One vector is turned by the same rotation once a step. Each row is the vector after some number of steps, and that number follows the row.
The counts run from 0 to 565.
[150 159 119 135 124 141 137 138 137 124  74  58 122 163 134 126  91 101
  78 160 124 157 136 109 147 119 151 157 171 145 134 107 136 125 132 122
 139 190] => 343
[115 113 130 160 125 101 142 158  96 145  85  99 117  91 119 132 164 129
 109 106  79 161 141 142 164 136 119  72 157 115 158 102 113 123 148 174
  79 114] => 257
[113 115  95 159 115 143  89 129 121 152 142  89 132 128 196 153 132 126
 129 164 164 118  85 124 116 119 136 159 165  88 113 115 191 160 109 132
 101 136] => 532
[146 130 119 127 105 120  74 119 121 104 115  97 108 102 154 170 122  96
  82 121 104  89 157 141 146 139 114  87 117 149 140 142  78 132 118 170
 142 159] => 248
[162 158 116 141 150 114  79  60 141 136 132  99 160  94 162 169 157 132
  89 107  97 132 125 111  88 133 124 107 120 139 115 117 169  89 135 113
 132 114] => 308
[156 140 163 143  89 159 127 127 162 125  87 177 148  82 104 142 115  94
 104 106 114 138 144 109 134 137 158  68  85 137 164 114 131 158 118 111
 132 119] => 10
[113 105  65 144 124 119  88 144  96 124 127  94 118  90 161 163 154 102
 168 117 159 109 119 134 158  96 110  95 119 146 121 150 170 141 121 172
 119 132] => 49
[166 102 135 137  45 169 152 123 109 161 115 153 139 103 138 151 140 138
 169 119 151 153 114 139 121 143 121 105 113 130 142  73 162 142 113 148
  89 110] => 209
[151 133 138 163 116 136 124 166 169 110  84 137 103  53 136 122 106 106
 123 146 129 111 176 117 127 160 143  90  99 133 139 139 106 168 139 148
 150 122] => 410
[107 129 119 173  92 140 110 171 156 151  80 142 127 115 144 101 142 128
  95 161 155 139 130 113  97 188 149 141 101 104 135 102 181 169 105 123
 126 112] => 357
[122 115  92 175 128 135 106 157 103  93 109  94 129 140 120 134 143 144
 107 137 102 158 185  94 140 106 115 149 118 147 118 102 141  50 115 166
 119 150] => 289
[142  61 108 118  83 165 153 170  93 129 101 129 100 125 125 127 134 105
 147 159 117 144 163 165 157 128 135 107 125 137 113  73 128 133 132 172
 106 109] => 436
[142 181 181 138 113 103 112 102 188 145 124 108 176  94 121 162 126 121
  78 153 113  99 114 106 135 142 144  89 110 168 131 110 159 140 146 120
 149 138] => 565
[104 105 132 131  95 123 112 174 139 162 112 140 122 113 126 159 119  72
  85 167 129  72 119 140 155 143 151  74 112 141 131 125 138 175 132 151
 144 118] => 17
[106 139 145 160 129 124 125 142 125 169  90  93 161 122  98 176 133 141
  89 108  66 163 116 147 123 134 143 100 129 129 169  80 164 150 138  89
 104 138] => 340
[173 113 105 146  94 154 118 115 111 115 122 169 144  98 119 146 134 130
 117 124 109 130 198 102 118 112 112  97  83 162 105 107 113  72 116 165
 127 118] => 63
[114 131 133 174 159 126 175 197 153 119 109 104 125 122 126 143 109 130
 107 155 117 160 146 136 160 114 177  96 140 127 134 104 153 164 128 164
  93 178] => 174
[175 128 119  93 110 150 129 101 128 112  96  92  96 126 160 108 121  74
 104 115  70 145 143  99 159 137 121 111 171 161 120 105  89  96 168 144
 106 140] => 260
[112  88 108 143 110 166 125 146 108 170 129 106 132 131 156 149 127 128
 150 148  65 161 132 100  99 139 127 166 148 117 113  77 169 129 154  94
  90 115] => 119
[113 107 117 138 125 142  54 156  97 122 127  98  91 138 176 155 115  99
 118 112  82 109 101 138 152  95 163 113 154  99 158 139 147 142 105 117
 107 117] => 102
[149 106 110 177 136 152 153 177 112 162 139 133 109  87 167 176  93 123
 164 135 128  93 143  99 149 112 119  95 160 152 105 135 116 148 164 152
 117 121] => 233
[155 139 111 151 176 131 116 107  99 133 120  73 123 106 157 165 117 111
 119  96  91 146 137 129 150  76 140  99 196 104 140 130 120 124 129 138
  97 154] => 485
[186 176 156 158 118 155  95 120 160 108 116 124 131 136 141 162  82 110
  80 145 167 102 142 106 135  90 165 124 141 133 125 119 132 133  87 137
 156 167] => 558
[174 155 165 120  98 163 123 124 182 114 104 137 145  85 122 144  97  87
 130 104 124 135 137  82 151  92 175  82 101 153 147 125 137 150 136 119
 146 129] => 9
[134 117 136 168 138 127  67 137  96 107 145 106 112 106 147 137 145 137
 108 150 135  86 162 118 147  89 150 107 145  73 136 131 134 109  89 197
 119 111] => 473
[170 124 127 122  87 171 125 135 137 120  82  86 102 155 163 141  98 107
 142 128 158 171  99 112 103 112 150 150 127 103 137 107 167 167 113 122
 142 161] => 354
[114 110 121 137  78 122 131 127  90 124  79  93 120 109  96 137 152 137
 133 124 106 143 131 162 192 121  96  85 131 162 156 129 129 162 109 169
 111 154] => 425
[163 146  91 124 130 128 136  94 131 139 113 101 157  85 151 165 135  92
 154 120 181 114 119 100 160  80  96  93 143 163  92 142 165 145 147 157
 148 135] => 223
[130 120 122 132 132 144  58 132 132 116 109 111 109 156 169 175 115  88
  69 114  77 114 112 137 122 130 157 128 124 163 130 103 148 126 121  78
 145 123] => 506
[146 145  95 173 165 139 145 129 135 190 115 134 154 122 149 148 125 123
 126 140 158 127  96 104 137 114 140 125 182 146 114  93 193 134 141  91
 110 107] => 543
[114  92 108 147 134 143 124 160 121 116 116  76 143 130 119 119 152 142
 136 172 105 180 174  98 114 104 153 148  92  95 111  89 184 114 121 159
 117 137] => 121
[180 169 168 148  98 164 102 103 166 141 118 163 146 140 150 172  93 113
  77 124 147  97 119 105 112 123 151 116 142 145 130 114 136 130 107 100
 145 144] => 559
[178 120 150 175 122 152 181 132 137 139 122 157 139 145 126 150 125 186
 129 157 129 147 138 108 135 101 146 106 124 150 108  92 185 130 105 133
 108 136] => 550
[129 124  84 166 151 127  72 146 120 112 139  78 127 145 172 187 146 120
 107 114 161 128 116 129 109 105 129 132 119 115 108 121 184 119  99 150
 140 164] => 133
[123 122 165 181 102 147  86 112 105 169 124 142 141  85 147 134 150 161
 129 129 101  92 153  89 115 128 120 101 148  80 135 119 136 118 128 132
 105  58] => 471
[127 129 143 164  83 149 126 138 125 142  98 118 131 159 138 125 127 146
  96 130  68 166 117 102 113 178 126 157 137 165 132  75 158  86 131  91
  94 126] => 518
[149  81 115 158 102 145 129 146  78 151 118  95 124 133 131 146 154 169
 155 154 121 150 179  93  92 109 107 152  94  90 107 116 157 108 117 165
 121 130] => 294
[173 134 112 125 143 145 127 103 119 145  96 100  94 114 180 138 113 105
  99 118  71 131 154  65 124 140 123 114 173 138 102 153 108 116 170 120
 129 127] => 87
[143 110  84 135 143 151  85 156 132  94 105  73 131 121 138 122 122 113
 122 165 129 167 176 104 108 106 162 158  94 107 108  88 161  93 112 141
 149 135] => 122
[162 137 145 137  97 166 178 101 178 152 107 172 134  95 149 142  98 117
 121 130  90 125 147  84 134 150 125  90 132 172 118 135 130 169 149 112
 104 151] => 4
[147 122 138 149 124 155  76 136 106 149 145 139 143  99 161 193 110  90
 114 109 125  85 138 130 117 100 137 100 167  92 129  97 103 119 139 138
 130  68] => 71
